Each path below is one point turned by a fixed rotation once a step. After each direction that follows a path, write how fast that rotation turns it, in degrees a step (0 if it stays still).
Each turn is a multiple of 5 degrees from 10 to 175, or 0.
Each row of a path follows its step; steps can be skipped.
path 1
step 4: [ 12 -21  31 -13 -15  13 -18  51 -12  14  13   0 -30  33 -11  10  -5  -3
  28  12 -10  -5 -21   5 -39 -13  18   2   5 -11 -17 -46   1  21   7  -1
   5   6  20]
step 5: [  0 -18  -3  11  14 -18  13  -9 -17  14  10  17  -8  11  22 -39 -33  14
   9  -1 -11  29 -23   8 -22  -2 -17  13  -9  21  19  13 -30 -35 -34 -17
 -16  41 -17]
step 7: [ 10 -46 -17  -8  -2  12  27  30  11  41 -18   3   9  -1 -40  -1 -29  -1
   9  17  12 -10 -33  23   3 -24   8  -8 -40   5 -17  11 -10   2 -18 -20
 -10   2  15]
step 8: [ 36 -31  32  26 -13  12 -39  -3  12 -19 -19   6 -18  10  36  -4  11   8
  18  14 -38  11 -10   8 -44   5 -21   0  -2  18 -19  -7 -24  -3   1   5
 -19   4   8]
step 9: [  9  -2  18 -24  18 -34  41 -16  -7  16  45 -24   7 -33  -5 -25  -2  -5
  12  17  -8   2 -30 -20 -19  -3  -2   8  -2   8 -18  31 -10  16 -11 -29
 -17   9 -24]
step 12: [-13 -12  -2  13  26 -32 -21 -43  17 -16  21   0 -21   9  12 -15  20  -3
 -13  36 -19  13  -7  -6 -29   0 -15  -2 -13  14  -9   2  -5 -25 -12 -45
 -17 -21  30]
step 13: [ 20 -17  -6 -17   6  -1  14  10  -4  33  12 -31  12  19 -14   5 -10 -15
  14  13  -4 -24 -22   1 -12 -43  32 -45  18   8 -19  33 -17   6  18  -4
  -7 -30 -17]
step 15: [ 11   0   0   9 -13 -28 -17  -4 -10  22  35 -25 -31 -21  34  -1  24 -10
  43   4  -4  33 -32 -19  -8  -8   6   4  11 -14 -38 -11 -10  13   3  -6
 -26 -12  -6]
step 16: [ -5 -23  20  17  20 -21  15 -17  -2  -7  27   0 -25  16 -19 -40 -22 -18
 -14  52  25 -31  -7   6   3 -27  21 -12  18   8  16   3  -2  -3 -29 -19
   6  13   8]
step 17: [ 21  18  23  -6 -16  -4 -29  26  12  39  12  25  -4  54   0  -2 -20  -6
   5  -6 -13  18 -15   6  -8 -24  -4 -28  13 -26 -12  18   3 -16  31  10
 -33   1  -2]
Directions:
[  5   8  14   9   1   0   1  -4 -10   0 -10  -8   0  -1   8  -4 -10   4
  -2   7  -3  -8  10   5   6  -8  -2  -2  -8   3   7  -3 -10  -4   0  11
  -7  -4  -9] | 130
[ -6   4  -9  13   0  -9  -8  -7   4  -3   7  -4  -4   9   3  -3   2  -7
   1   1  18   2   1   5   4  -7   9  -4   7 -10   4   4   5   5   7   8
 -10  -6  -2] | 20
[  4 -11  -3  -6  -1   9  -3  -6  10  -3   1 -16   6  -6   0  -2  -1   7
   3  -2   1  -3   2   5 -10   7  -5  -2  -1   8  -1   1  -2  21   9   5
  -8  -2  -3] | 65
[  1  -8  -3  -2  -3  -6  -4  -7   1  -7  -4   0  -4   2  20   7   1   3
   6  -1  -2  16   1  -9  -2  -6   3  13 -12  -2   8   2  -2   2   3  -3
   3  10  -4] | 110
[ -8  -2  -3  11 -12   5   0   1   1   3  -8  -6  -7 -13   2   7  -2  -2
   4   2  -3   3  -9   6  11  -8  -9   2  -3  -1  -3 -12  11   7  -7   2
  -2  -3  13] | 95
[ -8   8  -2   9   0   6   5  -2  -7  -7   4   1 -15   3   7  -4   5   3
  11  -9  -3   0  -4   5   2  18  -1   6  -1   9  -6   7 -10  -1  -1  -6
  -9  -4  -1] | 110
[ -7  -3  12   1  -5   7  -4  -8  11 -10 -13   0  -3  12   1  -6   5   1
  -3   8   7  -7   2  -5  -9   5  -5   6   5  -5   6  -7   3  -2  -9  -9
   5  -9   1] | 170
